In the rows, zero is written as 128.
One turn sends every row of this set to another row. A few are shown first. Where does it send the rows asked after them?
j_879: [127 126 142 120 145 100 128 116 148 116 124 151 111 122 120 130 113 121
 152 188]
j_285: [123 119 139 127 141 114 124 116 145 109 122 152 108 126 117 127 109 109
 144 187]
j_778: [128 118 135 127 132 127  86 114 147 154 132  90 136 117 126 129 130 154
 120  82]
j_685: [159 141 132 129 140 134 148 120 122 129 114 127 168 129 155 140 123 159
 135 102]
j_255: [125 115 137 130 127 135  86 112 143 148 134  90 133 119 122 125 128 144
 121  76]
j_581: [129 127 136 133 142 102 107 127 135 120 117 141 110 134 122 139  97 124
 139 195]
j_471: [124 130 129 128 118 120 126 129 142 125 122 126 142  82 101 143 112 149
 119 193]
j_740: [130 130 111 126 123 122  90 139 104 143 122 119  88 134 132 151 142 122
 108 106]
j_200: [158 135 131 135 134 140 137 125 114 131 111 126 168 133 156 139 109 157
 129 101]
j_994: [123 121 127 137 115 126 126 133 137 121 121 128 135  82  97 143 109 138
 116 191]
j_858: [130 134 139 121 147  98 113 123 141 123 123 145 115 125 125 140 108 129
 145 196]
j_686: [124 127 130 124 119 122 131 126 145 125 127 131 136  77  99 140 116 145
 124 191]
j_266: [138 138 124  93 138 100 111 124 127 142 143 126  94 108 139 145 165 143
 144 107]
j_502: [140 143 117 106 134 103  93 139 111 154 129 111  92 122 141 150 150 143
 125 114]
j_103: [130 122 142 118 131 126  90 112 151 152 139  93 139 112 129 126 134 155
 127  79]
j_516: [120 118 115 122 121 136 107 125 120 129 126 135  88 128 123 131 155 101
 119  96]
j_168: [125 124 135 136 141 112 112 124 139 113 115 147 109 135 119 132 102 111
 137 188]
j_198: [129 118 142 120 129 133  96 105 153 146 143  95 137 109 126 118 137 146
 131  73]
j_464: [157 135 137 126 138 141 159 118 126 123 118 133 169 122 155 134 123 153
 138  99]
j_684: [121 121 132 128 119 128 134 125 146 118 125 131 138  77  95 135 118 141
 124 189]
j_395: [120 121 127 132 116 131 129 125 145 118 120 131 134  81  97 136 115 133
 115 192]
j_590: [127 113 139 128 128 139  89 108 151 146 138  95 134 114 123 118 134 139
 124  73]
j_839: [152 127 135 135 133 151 151 121 124 121 113 135 170 126 150 133 121 144
 132  95]
j_154: [123 125 124 102 132 122 126 114 131 130 140 138  86 109 124 130 171 113
 142  95]
j_445: [153 130 130 141 129 149 145 125 117 127 108 133 166 133 152 135 114 146
 124  97]

j_198 goes to j_103
j_200 goes to j_445
Now find these:
j_581 goes to j_168
j_266 goes to j_502

One turn sends every row of this set to another row. A few are shown first. Where does it send the rows asked after them?
j_227: [161 153 145 119 134 140 134 129 114 130 100 129 123 138 165 157 121 107
 111 108 131 109 124 124  95 159 109 133 129 117 149 122 114 145  87 140
 155 153 144 103 138 161 126 114 126 129 155  99 118 115 117 123 130 128
 123  90 120 107 130 100]
j_24: [118 119 118 166 133 105 117 136 114 107 122 129  98 150 135 137 123 122
 159  96  90 156 144 105 132  84 134 133 120 100 123 123 127 123 123 102
 107  98 137 117 135 117 125 150 132 153 109 120 108 166 115  94 105 124
 166 140 174 161 137 172]
j_164: [129 158 158 100 122 138 122 147 113 143 108 146 139 134 189 149 117  89
 110 114 137 118 132 133 117 146 123 112 120 132 130 136 118 144 104 166
 145 152 117  96 131 144 104 124 125 117 152 104 107 120 132 137 133 122
 113 108 101 131 129 103]
j_378: [103 116 102 129 113 107 117 136 108 115 141 143  77 113 152 120 134 150
 147 152  97 146 130 117 135 123 132 137 127 117 116 115 132  74 141  89
  97  94 131  99 120 147 136 111 123 146  97 115 129 150 130 106 105 156
 133 156 135 114 129 131]
j_836: [145 147 153 118 133 165 130 113  98 139 120 137 138 141 162 152 109  85
 119 127 153 111 125 148 106 152 117 114 135 141 145 134 134 178 139 137
 142 160 128 135 151 124 130 139 122 130 151 123 141 126 131 116 129 147
  96 123 129 124 166 133]
j_341: [109  94 125 138 125  83 110 124 104 147  91 134  82 125 130 144 115 122
 148 105 111 123 127 113 127  92 129 150 136  90 117 105 129 116 113 118
 112  82 140  94 103 149 133 168 123 122 109 145 101 148 128  99 129 122
 156 156 173 126 135 107]
j_658: [111 118 103 148 120  91 139 122 137 130 123 138 106 110 119 106 111 154
 155 129 108 145 126 119 158 113 154 115 144 135  92  91 119 110 116  99
 113  85 133 135 126 121 109 148 143 128 103 120 151 135 129  95 114 157
 165 144 140 149 128 146]
j_8: [121 154 146 110 140 157 113 136 118 142 128 154 151 122 175 141 106 100
 115 129 152 115 129 160 126 150 106 118 130 156 134 148 121 179 153 136
 143 140 110 120 146 138 116 149 116 110 149 123 111 124 139 107 116 140
 112 127 111 125 153 128]
j_871: [148 155 139 114 131 136 107 124 136 143  97 134 141 138 128 124 121 120
  99  86 152 118 121 146 107 139  96 129 126 159 152 141 135 149 117 167
 148 175 146 112 137 121 141 116 136 131 128  98 116 138 142 147 130 128
 114 125 140 130 129 153]
j_851: [142 164 162 127 132 119 119 155 128 155 105 119 145 144 141 112 120 136
 102 104 130 119 121 132 121 134  83 121 140 149 141 146 140 146 128 146
 138 159 149  90 128  99 147 127 129 124 135  91 112 120 148 160 122 126
 112 127 129 128 155 143]
j_178: [117 100 119 136 130  92 115 132  99 141 107 144  99 117 121 131 103 134
 152 114 127 134 108  98 133  88 143 128 128  81 111  94  99 105 115 124
 111  76 139 104 103 148 124 163 138 137 115 133 119 145 122  94 123 150
 163 128 172 142 136 136]
j_805: [106  98 114 136 136  93 126 135 106 128 108 139  98 113  93 131 128 138
 182 126 128 123 114 106 125 104 145 150 119  96 127 111 124 117 115 124
 102  74 118  89 113 145 141 167 132 120 127 139 101 161 138  93 119 145
 153 151 145 119 131 120]
j_22: [114 108 113 136 141  96 122 116 112 129 116 143  88 146 111 134 108 137
 167 116 112 147 110  97 130  96 130 125 121  82 128 116 137 110 112 110
 120  83 143  84  83 139 140 161 130 148 110 141  94 160 130 102 110 149
 152 137 158 127 138 136]
j_437: [160 166 142 131 133 139 126 144 123 156 108 122 155 151 128 111 124 130
 102  97 146 113 118 133 119 142 107 121 113 146 135 149 143 140 140 147
 140 163 137 129 131 119 131 140 143 133 171 108 120 139 154 157 131 119
 103 143 136 131 121 137]
j_411: [ 95 105 105 113 117 103 129 122 109 123 131 147  80 137 145 122 122 144
 163 134 105 146 128 120 137 108 153 122 123 106 112 107 147  82 117  87
 112  99 141 101  82 145 126 132 135 132 105 131 116 163 129 121 104 154
 134 152 137 116 145 134]
j_993: [ 91 121 105 118 115 100 129 132 100 133 111 137  84 130 149 114 125 142
 150 133  94 138 134 129 141  97 148 126 126 113 112 112 134  95 143  72
  96 106 152 117 128 150 130 120 132 119 101 136 133 162 130 103 105 144
 127 157 157 119 137 161]
j_730: [112 113 111 134 130  89 135 118  92 144  98 141  99 142 128 136 118 136
 167 103  90 144 113  93 123  97 147 127 121  87 122 119 115 121 110  93
 100  89 127 103 109 153 123 149 126 112 118 152 101 154 124  99 111 144
 148 140 171 127 120 129]
j_78: [100  99 105 128 104 112 127 129  92 135 136 142  91 105 141 124 119 138
 159 136 118 138 124 122 151 102 148 117 130 110 104  99 110  82 140  97
 100  91 134 118 110 157 126 137 136 125  95 116 136 150 125 121 114 158
 151 142 152 143 146 141]
j_125: [148 162 154 119 117 141 129 118 110 148 107 117 139 134 164 164 114  91
 114 113 140 114 129 120  94 154 138 108 127 133 141 128 116 156  99 144
 154 176 120 112 142 126 122 128 139 131 148 114 134 124 124 135 132 137
 111 110 111 109 142 105]
j_61: [131 136 162 113 140 149 111 134  95 142 140 151 137 132 185 141 107 106
 115 136 127 112 123 156 113 143  82 132 136 150 142 140 123 171 139 130
 144 136 128 117 135 124 128 149 104 100 144 108 117 114 136 121 107 130
 122 125 122 117 185 141]
j_920: [147 159 158 113 138 121 130 161 136 155  91 127 149 140 142 124 108 122
 104 102 164 115 136 127 124 135  95 110 129 137 141 156 136 151 138 158
 135 162 135 103 132 123 130 135 137 141 150 106 106 130 150 146 138 122
 104 125 124 139 137 128]
j_286: [137 150 168 107 125 120 118 146 114 148 110 136 135 140 181 147 113 107
 101 113 109 115 119 123  99 142 108 126 133 135 130 122 118 150  81 156
 152 149 130  84 120 121 117 128 123 109 144  98 113 104 120 142 120 116
 127 104 110 112 148 111]
j_426: [148 137 142  92 125 137 104 113 118 139 105 141 138 123 168 157 108 100
 108  97 135 111 123 132  86 155 114 136 115 140 149 123 109 152  90 170
 153 158 122 113 127 146 111 125 127 116 137 114 123 130 123 136 125 123
 128 105 116 103 132 123]
j_818: [146 130 137  99 135 155 112  99 105 141 129 139 141 121 160 145 110 107
 121 123 148 110 132 159 114 150  88 135 120 155 165 147 117 161 147 150
 143 152 121 142 136 142 110 140 114 113 135 118 135 138 139 128 115 136
 114 127 128 115 165 150]
j_827: [133 102 112 150 154 113 105 131 126 108 124 139  98 146 140 125 141 126
 149 110  84 159 131  92 121  91 131 147 132 110 121 118 129 109 111 118
  97  70 135 108 135 106 127 142 125 175 127 106 114 163 117  95 115 135
 143 149 162 156 144 134]
j_877: [164 171 140 140 144 143 129 139 134 137  93 112 136 138 124 126 139 138
 104  94 139 112 127 137 113 144  97 137 139 143 153 143 125 144 125 131
 147 165 160 110 149 129 149 120 135 150 154  90 114 142 137 148 118 133
 105 116 142 129 143 126]
j_574: [120 108 109 150 135 109 102 137 132 121 117 129 112 125 130 112 119 124
 149 101 107 147 129 105 136  81 150 123 134 113 103  92 115 108 112 118
 106  74 150 124 137 110 128 150 148 157 112 105 128 157 122 104 125 139
 169 135 160 163 144 157]
j_44: [ 91 102 105 120 114 100 131 140 112 119 123 124  87 111 118 115 143 136
 173 151 123 126 146 125 145 105 152 139 120 115 124 110 143  77 127 108
  97  95 135  99 126 142 136 129 143 121 111 112 131 163 139 114 124 140
 137 163 125 115 140 132]
j_499: [110 114 119 168 127 103  95 128 135 121 106 116 102 132 129 127 134 116
 149  80  90 141 147 116 138  88 137 150 140 113 110 106 141 122 116 123
 109  79 141 105 129 100 126 161 131 148 106 121 109 161 123 108 125 115
 165 157 163 148 141 136]
j_747: [103 125 113 164 110  84 123 118 142 116 116 120  95 113 132 110 117 142
 158 114  92 137 148 136 163 126 137 142 145 131 100 103 151 120 126 108
 117  80 135 125 125 107 101 153 124 123  95 138 141 135 142  92 118 134
 162 164 133 131 123 139]
j_903: [150 175 159 139 119 137 120 138 113 146 104 120 141 128 136 137 116 116
 114 103 159 111 124 136 102 153 122 113 129 141 144 144 128 153 138 143
 149 186 135 117 139 111 146 130 141 144 144 114 122 141 150 148 124 148
 101 127 132 124 140 134]
j_742: [159 163 151 130 123 158 138 114 109 145 104 121 147 118 147 140 105 108
 137 106 126 107 103 132 104 176 130 111 130 137 140 130 132 175 139 152
 129 141 120 126 146 120 134 135 116 144 151 138 131 133 154 157 126 148
  99 114 108 129 139 129]
j_501: [165 166 132 137 137 162 141 111 126 132 109 114 154 116 139 126 129 145
 137  96 107 111 113 137 122 181 110 136 138 146 144 138 119 167 138 131
 130 121 124 127 145 131 115 130 108 131 158 123 133 133 144 152 105 153
 107 108 106 117 143 118]
j_64: [104 125 110 135 135  90 130 113 144 114 127 145  85 130 139 113 111 153
 157 145  89 147 136 130 149 114 154 132 130 129 106 100 141 108 107  91
 132  91 147 125 107 112 100 150 136 144 117 137 138 157 139  87  93 148
 148 151 127 127 143 147]
j_668: [123 122 106 153 136  82 130 127 150 105 132 136  97 129 127 116 119 164
 145 140  94 155 139 104 142 128 131 140 142 131 107 115 137 114 113 100
 113  89 120 115 128 105 100 140 131 151 111 122 148 133 119  70 101 152
 150 153 133 127 124 133]
j_28: [110 138 112 147 118  82 142 127 141 112 107 125  92 125 138 125 103 150
 152 125  71 142 137 113 147 117 152 131 128 114 104  98 130 122 115  99
 112  95 137 122 137 121  97 139 133 144 103 145 150 145 125  84  98 125
 157 135 136 134 115 165]
j_815: [122 107 118 133 147  89 119 128  98 137 105 157  83 128 126 128 121 147
 148 135 104 139  98  96 123 108 124 148 129  90 125 118 118 103 118 118
 106  74 133  87 108 150 135 146 117 146 127 140 106 147 134  82 113 158
 133 149 168 126 119 113]
j_838: [104 103 115 155 140 123 106 141 121  94 127 136 101 129 115 128 140 110
 173 116 110 137 136 120 134  92 151 154 120 111 122 105 137 119 111 139
 104  71 127 100 139 113 134 157 136 148 122 111 111 171 125  88 118 128
 161 146 141 151 145 150]
j_952: [138 150 136 116 131 170 112 125 104 141 145 143 141 140 162 152 103  92
  99 137 149 105 118 151 119 149 102 125 110 142 137 135 130 163 152 134
 153 151 120 127 139 151 126 152 125 122 157 120 132 119 121 108 122 116
 120 127 126 107 143 140]
j_972: [163 148 127 124 124 165 138 116 121 146 135 117 163 129 143 134 103 119
 129 108 118 111 110 126 115 174 112 114 111 146 134 134 141 168 152 139
 123 122 101 136 134 137 120 148 118 132 159 130 131 127 143 159 125 118
 118 126 100 119 128 131]
j_242: [146 169 143 115 123 145 114 133 114 156 109 129 140 142 166 145 123  94
  90 115 123 107 113 126 108 141 130 122 105 131 129 125 118 131 101 158
 159 158 132 107 136 143 116 134 141 128 169 108 122 125 127 137 134 106
 117 115 116 109 110 110]
j_412: [150 142 139 123 136 171 125 122  92 113 135 143 134 136 173 139 121 109
 125 121 148 112 131 157 116 167  93 141 134 132 153 140 127 160 140 121
 141 141 135 135 140 153 119 122 108 112 153 107 130 123 125 110 115 155
 110 110 127 107 162 131]
j_870: [116 122 111 153 149 110 108 109 139 110 127 129  94 141 133 126 117 124
 164 121  82 154 129 110 140  89 142 130 121 108 123 108 137 112 110 112
 125  72 151 108 120 103 129 163 135 175 114 125 110 170 135  98 103 133
 162 137 140 146 148 158]
j_797: [100 118 113 144 128  87 139 132 143 103 116 132  93 123 109 116 130 137
 166 146 112 133 144 123 157 115 153 146 129 124 111  97 145 112  97 135
 117  85 129 107 136 113 103 147 141 127 120 122 149 143 129  71 120 135
 155 149 118 129 125 142]
j_172: [145 157 138 109 140 151 128 134 144 153 108 114 166 112 153 130 105 118
 130 102 123 113 125 127 117 158 112 105 129 151 138 146 126 176 153 143
 116 120 108 112 152 125 127 145 120 140 147 124 111 135 155 160 125 124
 113 119  88 130 146 123]
j_692: [159 153 128 112 129 148 135  87 134 153 103 118 152 117 134 130 116 125
 132 100 112 115 111 139 124 166 104 120 126 162 156 139 124 163 130 169
 132 134 119 125 142 130 118 129 114 126 131 123 132 135 156 166 121 132
 114 117 105 128 128 139]
j_425: [151 152 151 121 133 138 135 120 121 160 118 114 157 115 156 124 106 133
 136 114  93 114 105 129 119 164  92 117 138 154 143 138 126 174 138 139
 122 110 118 107 136 113 130 144 102 114 141 120 117 114 160 168 113 133
 122 117  94 118 158 131]
j_584: [ 92  99 113 129  98  98 122 121  99 132 121 131  73 108 159 126 123 125
 159 134 102 126 146 139 147 115 133 140 132 113 110 104 147  92 142  95
 104  88 142 114 114 152 127 134 118 113  90 134 125 145 140 115 127 131
 146 168 143 121 139 126]

j_747 goes to j_499
j_378 goes to j_668
Now find these:
j_125 goes to j_836
j_972 goes to j_437
j_658 goes to j_574
j_411 goes to j_64
j_412 goes to j_501
j_24 goes to j_730
j_164 goes to j_8
j_286 goes to j_61
j_797 goes to j_838
j_871 goes to j_426

One turn sends every row of this set to another row. A few are shown first. Where does it send the rows asked after them?
j_860: [114 157 157  95 139 112 134 110 140 104 155 115 154 135 116 124 107  81
  79 110 143 132 141 118 137 121 131 131 132 138]
j_651: [114 143 135 171 140 140 167 133 117 146 118 143 120 137 118 123 121  60
 118 144 148 116 147 118 126 131 121 149 127 138]
j_512: [142 134 122 110 119 104 118 139 101 171 114 127 137 129 112 132 109 160
 119 143 169 121 130 132 155 128 114 123  79 166]
j_173: [141 145 128  95 134 124 112 129 107 180 132 131 112 136 120 132 107 182
 121 107 154 123 146 121 132 137 135 128 124 140]
j_769: [135 139 128 139 134 132 162 136 124 132 123 116 151 120 128 109 130  89
  96 166 148 114 114  95 126 129 134 106 136 162]
j_854: [130 146  91 118 106 117  86 118 100 122 124 158 112 109 116 114 129 138
 129 147 137  95 134  96 132 132 132 130 122 134]
j_725: [134 159 133 138 118  79 121 128 129 119 130 122 164 145 110  96  54 113
 100 133 164 126 127 100 107 126 129 120 102 107]
j_259: [143 144 144 180 157  96 127 114 137 106 151 129 143 110  92 138 117 135
 102  99 148 115 156 161 113 108 108 130 106 141]
j_808: [152 145 134 166 136  97 114 142 132 120 121 135 150 148 108 114  61 103
 118  88 149 138 147  94 140 141 118 167 112 123]
j_513: [133 147 118 127 128 108 107 111 109 138 175 133 145 147 111 128 137 147
 111 142  94 146 144 134 163 124 124 144 115 136]
j_252: [138 149 142 195 145 133  79 120 122 151 104 133 133 156 117 129 116 166
 118 120 150 127 147 108 138 133 131 152 123 117]
j_52: [127 136 156 170 132 129 111 111 117 148 141 154 163 119 104 122  93 113
 116 170 141 144 175 104 166 147 107 132 151 103]
j_339: [127 136 143 115 143 120 171 116 114 145 127 140 142 137 117 128 115 162
 114 142 144 123 145 122 118 136 122  60 137 124]
j_380: [129 138 149 171 111  97  85 116 114 142 119 138 154  79 140 131 111 109
 121 164 148 120 143 118 110 133 101 111 131 133]
j_713: [154 138 128 159 144 121 120 111 104  92 135 146 142 100  80 125 103 128
 111 105 155 125 144 125 132 128 118  65 131 114]
j_745: [111 156 125 171 130 120 108 114 109 148 108 152 149 138 115 127 100 158
 103 169 149 121 126 124 116 137 156 124  91  91]
j_688: [ 89 139 143 128 142 127  68 144 111 150 138 141 127 134  87 110 110 123
 139 157 151 127 154 139 140 136 108 152 119 146]
j_388: [124 145 148 145 157 140 150 126 131 151 141 110 121 134 135 118 136  94
 101 114 127 140 134 114 121 133 128 120 174 140]
j_334: [114 125 150 159 153 106 158 129 130 152 101 139 113 126 117 149 131 140
 121 102 139 125 158 152 146 146  86 121 129 149]
j_54: [109 147 158 113 137 132 122 131 115 100 127 139 133 121 109 127  90  58
 115  92 142 121 149 119 133 138 121 142 128 137]
j_373: [144 142 139 154 135 117 119 110 139 138 148 139 156  83 141 131 108 150
 103 150 112 112 161 104 120 142 135 164 156 130]
j_213: [128 140 120 125 116 118 142 120  85 174 120 153 109 149 103 131  97 154
 130 122 145 123 159 142 164 135 119 138  96 121]
j_782: [139 154 142 117 113 115 137 114 118  82 131 123 146 132 119 115 106  73
 102 115 147  97 145  99 134 108 127 137 112 149]
j_345: [122 145 129 133 137  78 121 132 139 119 120 114 147 109 122 105  63 126
  91  86 127 142 117 126 132 154 129 132 134 116]
j_635: [151 132 137 142 150 126 157 141 135 146 110 166 140 142 111 156 123 139
 125 143 180 103 158  91 116 136 119 126  96 155]
j_40: [122 132 135 167 145 125  99 130 109 135  97 119 157 112 122 119 106 177
 104 136 116 136 109 134 154 157 138 120 122 129]
j_406: [130 139 134 147 177 131 130 130 145 105 143 161 152 101  65 127  90 136
  98 132 185 112 156 120 122 137 137 132 115 126]

j_406 goes to j_713
j_40 goes to j_252
j_854 goes to j_513
Now find these:
j_52 goes to j_380
j_54 goes to j_782
j_651 goes to j_769
j_725 goes to j_345
j_334 goes to j_635
j_173 goes to j_213

